One turning vector, and how many ticks it has turned:
The counts run from 0 to 237.
[116 118  88 157 131 141 148  90 114 127  89 128 131 165 115 143 169 113
 177 157 163  75 143 115 116 129 146 121 156 159 152 181 125 153 134] => 7
[186 124 154  96 155 162 121 111 153 157 134 149 108 144 136 168 128 111
 153 132 129  94 128  96 153  77 169 148 161 152 166  95 123  86 130] => 125
[127 132 153 108 102 133  81 135 178 152 111 124 112 104 136  88 133 109
 133 170 138 128  97 151  95 160 127 112  76 139 101 164 169 159 146] => 56
[114  99 138 146 106  76 157 120 167 127 115  87  88 108 106 132 170  91
 117 158 151 108 102 115 100 110 104 129 156 151 120 181 154 111 140] => 165
[100 113 132 128 139 132 113  79 132  95 105 173 158 162 148 121 140  88
 165 142 122  88 120 127 141 117 157 158  81  98 126 185  95 152 113] => 38
[169 152 139 150 152 134 172 132 142 156  96 139 103 163 138 150 174 167
 148 123 125 102 122 154 107 123 138 151 169 108 125 184 118 162 159] => 145
[121 101 132 137 102  64 158 125 166 141 113  93  98 127 129 132 154  80
 114 142 162 111  92  99 127 117 105 158 154 141 129 179 147 104 129] => 164
[110 158 126 101  70 127  89  90 150 147 100 141  88 145 116 137 118 103
 165 161  91 130  96 101  86 149 131 111 108 159 101 165 107 151 138] => 51
[110 118 122  90 134 134 111  97  90  72 122 139 116 117 124 105 132 119
 133 152  70 131 126  68  85 117 158 129 107 111 144 184  96 153 122] => 218
[101  77 145 100  82 100 129 115 178 141 119 102 134 141 152 154 147 122
 142 171 111 106 101  96 124 129 107 132 129 110 118 171 130 191 110] => 24
[135 117 103 141 137 113 151 138 121  78  72 158 126 128 133  72 135  82
 133 157 160 133 129 111  80 108 138 136 120 144 143 166  97 133 132] => 187
[183 173 137 101 154 170  85 119 117 129 142 128  81 120 116 130 131 140
 133 126  85  78 140  75 135 121 155 124 142 169 142 121 136 150 100] => 95
[165 155 137  91 159 139  47 150 140 101 113 140 129 109 141  55 128 109
 121 150 117 117  89 126 115 134 134 106 109 127 111 150 142 152 119] => 63
[176 118 127 127 107 122 140 149 128 144 137 133 113 132 164  93  89 172
 150 121 102 118 128 134 153 111 154 164 188 132 116 164 172 119 165] => 113
[159 129 164 108 118 163  82  85 147 170 168 137 101 141  97 118 102 141
 167 145  92  96 139 130 107 135 139 148 110 181 149 111 166 150 130] => 88
[148 144 111 110 126 126  87 118  94 110 152 151  81 123 116  89  88 116
 139 136  59 142 109 123  73 122 146 160 132 168 124 151 132 108 174] => 79
[151 133 147 132 112 157  96  83 138 157 161 132  79 128  84 117 112 142
 172 145  86  95 128 143  99 133 141 139 120 178 134 132 178 148 150] => 87
[119 131 132 119 106 134 100  58 120  97  93 164 137 129 117 127 115  88
 150 181 114 136 135 106  74 112 143 142  93 150 149 170  92 121 129] => 44
[130 124  88 170 140 120 159 108 110 123 103 146 112 157 135 109 172 109
 164 149 183  91 131 119 127 128 152 125 158 149 136 189 144 162 147] => 6
[150 124 120 144 158 130 153 122 138 113 111 158 155 168 164 140 140 132
 169 133 143 104 141 114  78 100 120 146 190 133 162 160 104 192 148] => 1
[170 105 174 132 121 166 145 103 154 176 172 149 136 162 138 139 125 150
 153 120 133  76 149 133 157 108 165 166 144 115 148 144 161 118 166] => 118
[137 111 136 158 175 103 142 128 134 100  94 138 117 153 117  71 195 105
 131 136 162  96 111 149 108 138 132 136 110 120 136 173 136 181 117] => 180
[141 140 137 139 150  96 128 106 157 103 112 114 132 165 119 132 167 123
 155 123 105  86  93 111  96 111 104 133 180 113 136 149 107 205 108] => 175
[113 120 122 125 160 130  95  81 131  91  99 172 143 173 140 117 153  99
 177 144 108  98 118 125 125 113 158 137 102 112 119 176  87 157 123] => 37
[144  91 140 138 151  92 145 147 175 114  94 138 139 160 148  78 152 112
 162 133 155  90 100 148 138 119 118 148 130 116 133 152 128 188  88] => 178
[ 98 110 125 127 124 113 120 146 168 117 109 127 100 134 134 162 187  81
 134 153 124 121  92  93 100 118 122 107 132 132  78 181 119 156 163] => 21
[140  98 135 128 145  91 129 117 134  83  90 142 169 146 158  66 127  91
 126 144 156 120 136  88 114 114 122 160 128 148 163 157 101 152  91] => 185
[148 140 105 148 152 107 130 112 140 115  85 117 115 146 109 146 158  75
 143 139 147 105 102 105 109 102 132 125 181 152 129 171  96  79 153] => 159
[125  86 149 119 151 129 107 118 152  96 112 137 135 113 146 116 178 128
 140 179 125 134 102 142  74  85 109 102 119 117 125 169 141 192 158] => 28
[149 127 107 147 158 121 150 116 124 116 114 149 138 165 155 126 151 133
 157 146 131 122 128 115  71 106 114 137 186 152 168 156 115 197 162] => 0
[176 123 137 137 121 114 155 101 131 138 108 122 158 158 153 130 132  99
 121 137 185  91 119  92 122 101 146 153 164 109 178 163 105  86 110] => 155
[117 118 127  81 119 137 109 104 106  82 111 143 125 122 142 114  98 125
 150 151  60 134 127  75 101 105 161 145 115 115 145 171  86 161 115] => 219
[125 114 143  92 115 145 106  99 142 136 134 162 126 109 149  72  93 122
 169 168 138 163 132 147  92 131 149 137  99 158 139 147 176 147 172] => 230
[186 127 153 111 128 153 129 154 115 158 158 141 115 164 157 145 118 161
 122 112  71 127 145  88 105 125 149 169 151 125 126 158 117 123 166] => 110
[187 116 152 107 135 167 140 170 112 140 146 144  94 147 143 138 127 170
 120 132  67 132 140 115  89 118 141 157 144 139 131 161 125 120 176] => 109
[183 123 144 150 168 139 147  93 129 141 102 136 146 185 130 149 178 103
 125 143 164 106 134 116  99 121 140 139 140 138 174 166  96 109 150] => 153
[148 153 174 107 104 152  63  84 149 140 146 117 137 123 120 114 136 132
 120 154 112 110 114  96  87 141 124 118  97 119 136 160 143 186 116] => 59
[132 102 138 107 149 144  87 130 111 105 122 131 109 135  96  91 123 122
 129 152  68 114 133 160  97 137 152 152  64 146 131 178 111  97 130] => 72
[109 105 115 106 130 130  98 130 135 106 105 106  91 123 114  74 165 126
 146 165 121 102  95 112 134 130 169  88 122 121 117 177 161 180  96] => 209
[120 123 104 123 168 121  91  97 112  88  88 166 132 181 133 109 157 112
 169 157 115 108  99 142 119 115 156 123 119 131 113 173 101 162 128] => 36
[111 127 122 137 129 116 110  55  96  93  99 154 121 124 117 114 133  85
 138 180 127 140 123 112  75 114 146 135  80 154 135 187 119 130 137] => 43
[ 92 119 125 104 114 139 138 126 111 114 117 169  72 122 133  94 121 113
 166 147  88 141 121 132  95 144 164 148  90 116 108 198 135 144 167] => 224
[136 123 142 132 140 104 125 111 181  97 102 121 150 163 128 122 146 120
 171 128 119  80 104 121 110 101 108 139 172 101 142 149 104 201  88] => 176
[116  96 167 119  57 135 135 116 171 151 130 124 143 146 131 111 117  90
 145 158 147 109 126  73  70 144 126 127 109 124 136 152 120 168 134] => 198
[128 124 118 124 123 101 104 108 116  89  97 160 143 132 180  68 128 126
 140 156 155 110  78 118 134  94 141 116 138  82 131 176 135 184 108] => 33
